Each row is where one point has got to under a steady rotation. How many ticks took it there?
The counts run from 0 to 332.
[131  98 132 118 105 113 145 100 171 119 111 171 170 125 111 142 149 157
 181 166 117  97 142 154 142 118 137  73 144  97 127 107 131  92] : 317
[138 131 166 113 105 113 121  99 172 104  96 143 165 130 125 168 154 178
 170 157 117 119 137 161 134 112 140  75 136  98 115 110 120 100] : 92
[136  81 157  83 115 109 128 104 166  97 120 115 169 155 129 147 138 110
 133 173 129 110  99 174 146 132 142  76 175 134 129 118 142 136] : 12
[150 141 151 117 115 111 118 103 164  95 118 114 176 132 115 172 167 170
 153 164  87 121 121 150 102 114 145  71 149 108 110 113 125 110] : 85
[147 123 131 116 103 108 139  58 168 108 136  89 186 126 143 129 142 111
 164 189 127 124 106 150 136 139 153 101 159 120 119 117 126 146] : 205
[150 134 112 133 114 144 116  71 186  97 148 107 162 130 122 155 122 123
 157 126  89  85 106 158 138 134 149  97 148 131 138  78 133  96] : 161
[119 138 140 120 105 112 127  93 156  74 139 121 159 145  94 168 135 158
 149 159  78 124 129 169 114 107 165  85 171 136 119 119 115 124] : 284
[129  96 185 104  95 105 153  78 167 111 115 131 160 141 148 138 124 119
 173 162 137 115 103 160 175 127 138 102 154 141 140 105 144 129] : 220
[128  84 149  91 112 119 162 109 165  94 142 117 162 142 106 134 132 114
 144 158  87 107  99 152 135 133 153  83 183 152 144 115 158 134] : 235
[142 139 144 123  93 109 142  90 164 104 106 163 160 139 121 146 138 149
 196 169 116 118 149 156 124 114 171  93 156 115 119 121  89 124] : 101
[120 100 122 103  89 125 127  63 172 110 101 105 173 116 150 141 141 130
 154 163 143 137 127 170 148 159 149  81 143 112 140 106 124 141] : 196
[150 143 147 118 111 111 122 101 159  94 120 111 176 130 116 169 168 166
 154 165  78 126 120 146  93 118 152  75 151 114 113 114 120 119] : 83
[141 138 149 121  92 110 141  90 164 105 100 162 159 137 124 148 139 153
 197 167 119 121 149 157 126 115 168  93 152 114 120 120  90 122] : 100
[162 133 178 100 108 122 152 103 170 112 129  89 172 123 120 143 157 143
 160 151  64 124 108 131 106 133 167  93 147 140 134 115 143 127] : 256
[123  96 117  94  98 129 112  77 178 104 103 105 172 123 138 153 139 133
 137 156 146 123 124 179 148 156 138  69 151 116 141 102 130 132] : 192
[ 98 109 154 104  92 128 141 103 160  86 109 129 147 123 110 170 142 174
 151 128  74 137 130 163 127 132 152  72 151 139 152 101 140 119] : 68
[147 135 159 114 114 111 115 105 171  98 109 124 173 131 117 173 162 177
 155 162 102 118 126 156 118 111 138  70 143 101 109 111 127 101] : 88
[124  70 160  80 109 113 134 103 166 104 112 121 167 146 130 143 138 119
 136 169 131 118 107 175 154 138 143  73 166 128 138 117 149 131] : 15
[109 121 149 115  84 123 144  91 149  94 102 124 152 120 127 166 155 170
 164 140  69 152 130 152 108 138 166  79 142 133 147 105 122 133] : 73
[155  89 127 109 108 134 129 104 180 137 112 154 170 127 124 141 148 132
 165 135 102  80 127 154 138 142 141  75 130 116 152  83 138  84] : 141
[140 102 167 105 116 113 159  89 170 116 155  94 182 125 111 125 145 131
 153 173  82 111 104 145 139 123 154  95 152 127 127 116 167 112] : 35
[150 119 144 115 115 104 136  67 172 104 145  91 186 134 135 135 138 112
 156 187 128 110  96 154 147 126 139  99 163 120 112 114 140 131] : 209
[109 125 142 123 107 109 119  93 152  75 135 126 159 147 100 175 141 163
 142 159  82 126 125 176 121 105 153  77 165 127 118 112 123 115] : 287
[135 127 164  97 104 121 149 116 169  85 135 121 156 139  89 159 132 148
 151 137  71 105 120 152 119 118 154  85 176 166 144 110 138 126] : 59
[136 131 166 114  98 112 126  95 171 106  91 151 162 131 128 164 149 175
 180 158 122 123 144 161 136 113 146  79 136 101 118 110 112 105] : 94
[139  96 158  95 101 111 169 100 159 100 133 126 161 145 120 128 128 101
 165 164 100 108 102 147 133 135 162  97 184 164 147 118 136 151] : 230
[159 132 106 128  97 145 143  73 184 120 133 127 165 117 126 129 129 117
 186 133  88  93 129 142 123 149 172 103 142 133 152  88 115 113] : 153
[160 135 106 129 100 144 141  73 184 116 139 122 165 119 123 131 129 115
 182 133  86  90 126 143 123 148 171 103 145 134 149  88 115 112] : 154
[130 123 161  96 105 122 146 116 170  83 135 121 154 139  88 162 132 152
 148 135  71 106 120 155 120 118 152  82 175 163 145 109 140 124] : 60
[143 133 170  98 101 117 155 113 167  90 136 121 158 140  94 154 130 142
 159 138  70 105 120 146 117 119 159  92 175 172 146 112 133 131] : 57
[145 122 130 117 100 109 140  57 167 109 132  90 185 124 145 129 142 112
 166 186 128 127 110 151 135 143 156  99 157 120 121 117 123 148] : 204
[144 119 148 124  91  91 131  94 133 118 101 152 174 144 135 159 171 150
 172 179  96 129 130 151 100 122 157  82 145 125 128 112 100 132] : 302
[131 115 153 126  87  92 129  90 131 116  97 153 169 144 139 164 168 155
 171 174  95 136 129 157 106 122 157  82 141 124 130 108 103 130] : 300
[163 127 118 100 103 125 102  89 170  97 114 103 171 148 135 164 139 109
 138 148 120 104 109 168 114 151 150  81 169 152 142  96 104 146] : 182
